(in the rows, 128 means zero)
Turns, then the turns between two rows, first turn first; the first pair answered:
turn j_22:
[126 193 107 153 103 100  75 146 111 142 101 125 151 131 136 113 131 112
 160 132 157 123 143] |-> [123 166 110 158 124  89  64 144 123 156 107 103 132 151 151 117 120 123
 156 159 156 124 152]
[140 143 130 159 108  57 136 146 120 106  77 158 131 146 134  86  79 141
 126 128 157 181 139] |-> [122  78 129 157 153  86 116 116 139 143 123 109  83 180 156 116  71 176
 126 169 137 153 145]
[116 102 123 142 147  95 114 101 138 159 123 126  97 155 144 124 131 148
 140 168 133 125 144] |-> [109 111 108 125 140 163 102  98 134 164 151 109 113 145 118 144 156 142
 132 149 117 105 129]
[150 136 118 134 133 106 131 123 121 138 106 158 129 124 148  90 111 121
 130 135 136 160 114] |-> [141 109 122 132 152 110 122 109 133 152 123 136 111 137 159 104 108 135
 127 159 131 144 110]
turn j_55:
[135 105 122 100 131 116 140 138 118 113 141 133 118  94 137 110 142 118
 127 114 113  97 123] |-> [138  94 129 108 136 114 136 143 114 110 141 120 108 103 144 111 134 120
 128 117 109  97 124]
[114 142 124 130 115 121 157 128 132 121 120 102 115 172 140 111 129 131
 133 144 161 154 123] |-> [109 159 115 118 121 126 159 114 136 128 128 128 134 157 131 110 145 117
 144 142 158 149 110]
[109 127 118 116 158 112 111 100 156 143 143 115 124 144 135 118 112 123
 136 169 157 150 125] |-> [142 135 122 132 130  96 130 126 144 110 113 111 130 144 130 107  85 125
 121 140 168 175 132]
[123 154 140 118 123 134 126 141 125 134 116 147 131 105 127 142 155 115
 125 128 123 111 129] |-> [125 122 144 125 133 139 117 139 126 139 130 108 105 121 141 145 138 139
 126 139 118 102 138]
turn j_769:
[105 116 147 145 124 204 154 126 132  96 151 140 129 131 115 151 102 136
 107  96  98 144 125] |-> [118  99 139 157 131 172 135 118 126 100 132 118 121 162 121 141  80 165
 106 110 118 169 130]
[100 153 131 101 148 134 125 126 159 145 154 158 138  90 128 146 163  92
 134 135 100  92 120] |-> [139 134 156 145 105  69 148 170 139  97  86 131 122 110 145 123 104 116
 121 113 136 147 147]
[155 142 132 133  82 158 162 163 119  59 111 149 164 126 117 138  99 102
 108  69 117 165 112] |-> [157 115  93 120 144 139  90  93 115 114 126  94 148 204 131 134  87 168
 129 134 152 189 112]
[123 134 112 112 147 177 122 102 117 134 175 153 165 146 122 165 142 151
 139 120 128 137 114] |-> [143 136 133 142 107 155 159 146 113  90 141 165 161 131 129 161 118 135
 126  83 126 159 126]
turn j_980:
[159 160 112 134 130 158 105 115 134 119 126 153 156 120  82 140 150 112
 118 108 146 117 136] |-> [153 153 105 140 135 155 114 109 139 110 124 172 162 121  88 139 141 107
 121 110 139 133 136]
[128 154 108 127 117 165 112 103 105 102 134 184 172 131 100 119 124 115
 145 100 137 170  92] |-> [124 141 102 117 144 185  93  82 109 120 156 159 163 147  96 129 132 132
 145 122 133 160  91]
[131 143 115  93 159 146 116  81 100 162 149 147 114 137 137 146 143 124
 130 139 100 126 113] |-> [138 175 113  93 133 147 115  99  91 166 131 122 112 131 129 138 157 128
 125 126 124 110 125]
[131  95 142 148 116 155 110 124 133 119 152  78 106 161 132 143 127 139
 109 135 106 135 116] |-> [142 127 147 150  87 143 123 156 119 115 121  65 107 144 126 135 137 128
 106 105 124 118 129]
turn j_149:
[126 128 126 130 114 184 151 123 124 119 153 101 148 123 117 151 139 126
 108 114 115  91 122] |-> [122 139 127 119 121 166 133 121 128 150 145  86 133 128 123 145 156 140
 114 127 139  81 131]
[113  91 139 151 121 119 158 149 148 105 131 174 108 125 133 135  97 127
 129 140 103 158 150] |-> [118  87 150 149 119 113 160 168 154 118 129 136  88 115 146 142 108 135
 122 137 118 129 167]
[139 135 114 145  87 180 111 180 125 109 128  90 152 127 116 144 140 122
  80  60 124 103 125] |-> [136 157 105 137 107 136  79 162 129 159 114  58 135 135 130 131 167 136
 105  94 154  75 139]
[141 116 139 146 102 139 167 166 137 102 124 120 119 121 125 131 109 122
 115 112 109 126 139] |-> [138 132 130 144 120 110 144 162 142 140 110  90  98 124 135 122 134 131
 127 128 132  97 157]
Then:
Each pair is two turns apart.
[121  96 161 140 153  84 156 141 142 143 102 124 100 127 170 112 125 133
 115 157 104 111 158] |-> [122 122 151 139 139  71 155 131 132 126  83 162 130 128 160  98 115 125
 126 151 118 153 150]  j_149 then j_55
[145  98 133 145 114 141 136 120 106  86 117 176 140 157 139 137 115 135
 111  97 124 183 107] |-> [116 143 129 115 123 163 134 117 127 130 135 189 141 108 134 148 176  95
 115  99 108 106 112]  j_149 then j_55
[159 145 117 105 115 230 119 136 106 113 162 130 155 121  88 169 104 116
 121  90 114 114  99] |-> [180 121 125 136 105 181 128 143 103  80 123 123 144 149 105 153  56 135
 115  97 141 178 110]  j_769 then j_980
[115 151 148 149 110 128 177 164 134 113 127 143 139  65 119 129 128  86
 125  95 109  79 125] |-> [ 90 123 130 129 174 116 132 105 148 175 152 114 116 100 139 131 144 117
 148 160 116  58 130]  j_55 then j_149
[159 150 127 120  78 176 109 120 144 111 137 190 155  90 148 121 112 120
 139 112 102 172 113] |-> [148 137 138 108  91 195 101 130 161 152 159 139 115  76 152 142 143 125
 132 128  87 106 130]  j_149 then j_55
[121 118 109 130 150 120 138  91 120  96 139 214 172 127 112 133 107 125
 135 126 109 189 100] |-> [125 119 128 134 109 166 174 148 120  76 153 181 155  93  93 147 127 110
 109  82  84 135 108]  j_980 then j_769
[139 132 120 134 106 108 117 147  99 133  83 141 151 128 101 114 112 122
 123 104 124 138 136] |-> [133  91 135 138 106 129 131 155 110 118 102 139 141 124 104 125  96 124
 115 105  93 139 141]  j_980 then j_149
[135 158 156 100 121 146 145 149 124 147 122 119 129 106 141 121 169 132
 125  97 116  77 136] |-> [149 148 152 122 132  90 123 131 119 149  95 104 120 141 156 100 138 161
 136 126 151 112 144]  j_22 then j_769
[137 149 123 131  93 134 135 142 100 106 117 165 135 113 123 112 114 125
 105 116 144 148 114] |-> [138 166 123 131 101 117 122 147 109 141 100 121 114 114 134 114 133 131
 109 124 162 105 131]  j_149 then j_149
[109 159 138 141 153 128 131 149 140 182 117 119 119 115 120 160 168  97
 134 137 120  64 164] |-> [107 146 152 157 149  80 147 154 147 165  95 149 113 109 141 144 147  90
 141 145 119  87 172]  j_980 then j_22
[162 142 141 146  66 110 171 183 160 125  98 159  83  90 160 140 136  90
 140 136 111 114 191] |-> [152 149 127 136 102  80 134 155 168 169  95 142  75 108 170 128 149 104
 164 177 127  94 189]  j_149 then j_55
[115  92 146 143 148 129 136 127 141 143 143 104  86 124 144 137 134 139
 118 155 114 105 146] |-> [127 161 134 129 107 153 151 154 123 115 130 142 139  93 111 136 152 105
 122 101 115 109 127]  j_22 then j_22
[136 158  99 122 106 141 102 119 108 132  95 133 198 134  95 148 131 116
 163  98 150 170 125] |-> [117 131 131 129  97 171 145 155 134 128 121 134 173  86 100 172 147  89
 145  79 103 120 139]  j_55 then j_769
[156 124 126 162 122 115 164 167 128 112 103 131 105 105 141 102 125 116
 136 104 111 128 138] |-> [138  88 106 146 169 125 134 109 136 139 143 140 103 135 153 110 118 129
 148 148 100 137 119]  j_980 then j_769
[155 201 114 114 116 162 136 179 141 110 143 128 175  97 143 111 162 110
 106 101 141  98 136] |-> [121 160 114 112 180  97 110 134 171 172 155 119 141 114 186 112 165 123
 125 181 140  87 145]  j_22 then j_55
[ 93  81 141 132 150 109 137 145 139 118 136 141  87 115 160 162  97 117
 122 157  96  86 158] |-> [ 93  96 138 133 142  97 140 148 141 119 126 149  95  98 163 152 107 105
 128 155  98  81 160]  j_149 then j_769
[141 128  86 119 157 166  88  75 116 129 160 143 172 162 105 131 124 156
 148 143 151 157 100] |-> [128 139  95 115 134 207 114 101 126 116 179 153 169 125  93 153 142 131
 134 111 119 124 100]  j_55 then j_769
[133 180 108 118 125  65 124 117 121 159 104 120 141 113 118  77 146 112
 166 127 152 120 134] |-> [133 157 117 127 141  49 128 108 135 166 101 121 119 125 136  79 136 117
 165 141 150 123 139]  j_22 then j_980
[157  87 158 152 101 160 158 176 121 113 141  44 112 141 137 161 108 156
 110  99 113 109 160] |-> [153 141 134 123 114 119 115 156 122 168 121  23 113 143 138 139 154 158
 137 124 154  77 162]  j_22 then j_149
[146 140  93 124 132 139 108 119  44 134 110 151 150 129 112 149 103 143
 135  80 165 162  95] |-> [126 130  89 113 168 113  92  89  69 173 126 167 137 128 129 147 120 142
 156 121 154 153  97]  j_22 then j_55
[112 197 111 103 128 120 109 139 119 133 119 168 149 124  93 113 181  91
 132 113 128  96 114] |-> [116 126 122 145 146  75 112 118 118  96 104 199 140 164 114 102 106 113
 126 148 123 183 119]  j_769 then j_980
[121 171 189 135 125 123 169 146 171 132 132 135 140 116 119 134 123  91
 116 117 140 136 110] |-> [108 152 184 138 144 114 158 126 180 143 134 148 134 124 139 132 117  92
 124 142 132 145 110]  j_149 then j_980
[142 131 144 111 133  60 175 134 132 119  98 159 126 103 152 121 129 126
 116 122 115 145 171] |-> [126 121 132  88 174  87 149 103 145 165 134 129 108 105 154 136 155 139
 118 162 107 102 167]  j_55 then j_980
[119 103 135 120 142 124 136  99 139 123 152 176 132 138 140 130 110 124
 134 141 107 158 118] |-> [137 127 152 124 100 155 159 150 138 115 144 140 121 107 127 140 130 111
 119 101  99 110 131]  j_980 then j_769
[137 134 138 150 130  79 150 133 103 108  93 152 144 156 136 113 130 121
 134 134 143 164 132] |-> [139 109 137 148 146  92 137 129 111 143 111  86 106 177 147 133 137 148
 131 156 153 116 141]  j_22 then j_980
[175  77 153 146 106 108 137 174 114 112 143  70  89 133 137 127  80 147
  78 121 116 123 151] |-> [187 148 135 135  76 113 140 182  87  91 118 123 150 118 103 107  96 115
  92  74 130 147 138]  j_769 then j_55
[153 144 147 136  93 160 151 192 117 103 145  93 112 105  99 148 144 142
 112  99 136  91 169] |-> [139 181 135 120 111 124 125 176 123 148 128  98 109 100 110 127 178 136
 138 127 155  69 178]  j_149 then j_769
[142 103 132 129 127 212 106  99 108 101 182 120 157 175  77 185 122 112
 112  99  84 141 111] |-> [127 128 131 115 133 198 111  93 110 106 183 168 177 155  72 178 139  79
 124 104  79 140 103]  j_769 then j_55
[124 148 114 117 112 146 128 130 107 114 131 160 146 123 133 145 133  98
 133 112 131 170 109] |-> [127 159 123 114 103 134 125 161 111 137 121 106 115 113 139 148 161 108
 125 111 143 115 138]  j_149 then j_149
[135 158 131 126 132 133 126 125 119 143 101 143 144 114 140 117 129 126
 132 113 128 171 132] |-> [118 145 147 128 136 149 151 139 135 139 125 139 135  91 144 132 140 110
 129 108 107 137 141]  j_55 then j_769
[113 116 116 112 161  99 100 110 116 106 124 144 116 134  88 123  89 137
 157 149 148 154 122] |-> [107 145 119 101 143 148 124 138 115 108 144 149 122  86  80 143 133 107
 151 119 128 100 118]  j_980 then j_769
[173 121 124 140  76 155 141 168 115  81 111 101 137 136 104 120 108 132
  99  97 148 130 126] |-> [174 159 106 122  91 140 114 139 108 122  97  90 146 150 104 106 131 140
 119 117 179 122 123]  j_769 then j_980
[112 103 119 123 154 127 106  96 137 154 144 140 110 151 133 124 125 133
 139 165 115 123 114] |-> [121 110 121 126 136 165 124 104 126 112 158 173 141 132 116 137 117 112
 130 132 104 141  97]  j_149 then j_22
[140 141 131 130 136 139 154 150 100  96 116  81 168 137 117 134  94 121
 131  81 131 164 134] |-> [125  99 130 127 166 148 136 132 109 122 142  46 147 152 128 148  92 143
 128 114 121 143 138]  j_55 then j_55
[110 151 113 101 160 109  92  91 129 174 128 116 124 138 126 123 157 121
 154 164 141  99 127] |-> [117 149 112  96 150 149 105 106 123 170 149  99 120 129 114 142 164 124
 145 147 131  82 124]  j_55 then j_769
[ 90 168 113 111 130 115 162 117 152 121 129 166 152 109 105 154 158  87
 113 145  84 151  94] |-> [ 99 103 132 136 151  79 147 111 163 137 123 107  92 146 142 155 125 129
 110 183  92 152 117]  j_22 then j_55
[166  95 163 128 122 150 150 170  95 161 132 121 103 161 146 148  90 150
 119 133 104 108 129] |-> [169 135 154 123 113 115 146 181  88 180  96 122 110 156 149 126 114 146
 134 133 134 104 137]  j_149 then j_980
[100 134 129 126 173 119 116 124 182 148 137  32  70 123 130 135 117 155
 142 165 146  82 142] |-> [108 183 126 118 160  98 117 140 176 158 111  44  89 111 124 119 141 136
 151 143 168  78 146]  j_980 then j_769
[122 119 119 104 178 114  74  97 142 206 145  59  89 147 136 133 179 158
 167 201 145  77 133] |-> [177  72 136 160 124 102 113 119  97  85 105  92 125 193 122 113  59 187
 138 151 156 221 118]  j_149 then j_55
[134 119 123 154  85 128 151 153  95 110 105  88 131 110 121 136 109 139
 124  85 144 164 134] |-> [123 136 101 140 113  90 118 120 103 160  94  81 132 127 130 118 132 148
 149 121 167 154 139]  j_149 then j_149
[139 180  74  97 150 144  85 117 119 155 137 130 141 139 115 131 180 123
 150 144 148  98 126] |-> [177 151 114 146 102  95 125 177 104  97  80 109 127 141 119 111 117 132
 125 114 163 140 151]  j_55 then j_980
[ 88 136 105 129 159 101 105 123 116  91 143 137 123 131  80 121 156 118
 114 119 122 120 128] |-> [ 93 115 116 151 153  80 114 134 118  85 130 127 106 140  94 117 135 130
 111 126 132 134 140]  j_769 then j_22
[132  91 146 138 135 136 157 119 126 120 147  93  96 146 139 142 105 144
 118 158 120 123 129] |-> [122 116 142 119 130 154 164 123 141 130 157 120 107 110 131 146 137 110
 121 143  98  89 122]  j_149 then j_769
[ 85 136 100 145 172 141  84  95 128 126 136 186 137 152 118 155 125  94
 116 134 128 137  88] |-> [109 163 123 164 118 144 129 162 119  93 105 159 131 111 108 157 131  77
  92  77 132 112 110]  j_980 then j_769
[146 172 118 119  71 166 116 133 105 147 120  88 147 117  66 129 173 141
 137  86 145 104 127] |-> [135 168 107 109 101 105  89 100 108 176 107  86 145 144  83 102 166 157
 156 126 170 120 123]  j_22 then j_769
[113  98 126 103 146 107 140  90 143 125 174 172 177 118  86 127 161 123
 150 182 107 148 162] |-> [129  53 149 125 123 138 174 118 147  88 177 132 143 120  84 148 133 139
 118 161  94 147 176]  j_149 then j_55
[145 182 100 109 129 111  92 109  92 149  97 155 151 157 111  85 120 122
 153 148 194 140 124] |-> [132 133 106 118 161 107  87  86 105 152 121 151 130 174 127  89  98 138
 149 187 178 150 123]  j_980 then j_22
[116 156 104  90 153 121 112  95 121 167 123 139 146 133 122 119 143 124
 136 153 141 119 125] |-> [145 118 113 115 140 114 118 111 117 128 114 113 128 162 128 119  90 158
 115 143 147 159 133]  j_55 then j_149
[164  54 126 123 135 190  79  96 106 102 159  70 109 196 109 151  86 178
 115 141 146 137 127] |-> [152 203 102  81  99 175  89 123 100 128 120 144 183 125  74 124 183  98
 146  90 167  95 114]  j_980 then j_55
[141 154  97 142 109 206  99 122 143 127 136 125 164 107  95 115 163 115
 151  95 139 103 111] |-> [124 133 101 151 117 197 110 111 146 107 142 183 182 103 105 117 140  94
 155 106 119 136 100]  j_980 then j_980
[124 123 121 127 147  83  92 128 110 157 114 103 110 144 136 106 123 181
 156 145 145 136 161] |-> [134 170 118 118 115 118 108 161  99 148 105 102 125 120 114 110 146 160
 147  97 145 108 165]  j_22 then j_980
[109 119 128 112 157 142 106 100 144 149 142 147 161 159 128 133 114 124
 164 170 130 140 121] |-> [140 102 152 144 111 142 130 150 133 112 114  97 140 168 133 134  76 138
 134 137 146 153 139]  j_55 then j_149
[123 115 140 117 119  96  90  80 138 131 113 157  86 143 174 130 130 150
 141 130 145 143 113] |-> [135 111 152 132  90 106 119 104 132  94 100 174  98 133 165 128 113 137
 133  96 140 170 112]  j_55 then j_149
[138 186 117  68 121 163 120  87  95 150  86 116 155 171 123 117 192 107
 142  72 184  98  98] |-> [132 131 104  76 159 156  94  51  95 152 109 101 138 216 133 129 158 142
 140 107 177 139  94]  j_55 then j_149
[166 128 124 139  99 163 128 132 129 124 129  87 135 148  91 136 100 152
 131  86 147 112 122] |-> [161 154 116 130  93 157 127 131 121 126 121 114 158 131  80 128 118 126
 144  82 153 116 118]  j_769 then j_22
[135 146 103 132  87 115 140 149 114 110 144 129 120 133 121 149 143 110
 143 152 193 131 101] |-> [127 125 107 137  82 116 155 154 116  89 143 145 120 127 127 153 131  98
 136 142 179 134 101]  j_980 then j_149
[136  90 151 176  93 125 139 170 110  99 111 119 134 102 129 138 109 142
  92 131 119 141 138] |-> [127 102 152 176  99  90 137 165 115 122  93 120 128  99 138 122 121 135
 103 151 129 136 147]  j_149 then j_980
[115  61 161 134 112 207 175 178 153 116 182  85  77  99 128 178 119 121
  82 110  58  51 150] |-> [106  38 134 125 156 198 118 118 152 157 194  48  73 154 141 175 118 160
 109 157  84  63 134]  j_769 then j_769
[104 124 131  98 171 130  99  95 127 119 156 147 133 160 123 132 158 158
 122 165 101 148 124] |-> [106 120 126 103 163 158 103 101 126 106 164 133 133 160 116 145 167 157
 113 144  94 134 117]  j_55 then j_769
[136 119 141 127 113 133 141 142 111  93 128 125 126 136 114 138 102 141
 118 121 124 150 123] |-> [136 125 151 132 112 117 142 157 117  98 116 118 113 119 126 135 108 134
 118 124 127 139 137]  j_149 then j_980
[103 149 114 140 103 102 146 155 144 158  77  54  92  99 120 125 121 104
 110 109 148 115 170] |-> [ 95 159  89 110 130 143 118 128 140 184 113  44 103 104 106 135 151 106
 121 120 145  89 148]  j_769 then j_22
[119 158 139 110 130 146 151 147 139 132 149 156 132  93 126 158 166  90
 119 136 123  96 116] |-> [155  97 147 147 139 107 137 145 136 118 121  85  92 144 145 156 103 148
 103 158 151 133 140]  j_769 then j_22
[133 145 105 120 140 122 116 119 124 148 124 101 124 135 123 129 137 144
 127 123 141 131 119] |-> [124 131 118 121 138 136 126 134 132 141 134  92 116 123 123 141 140 132
 118 119 124 106 126]  j_769 then j_55
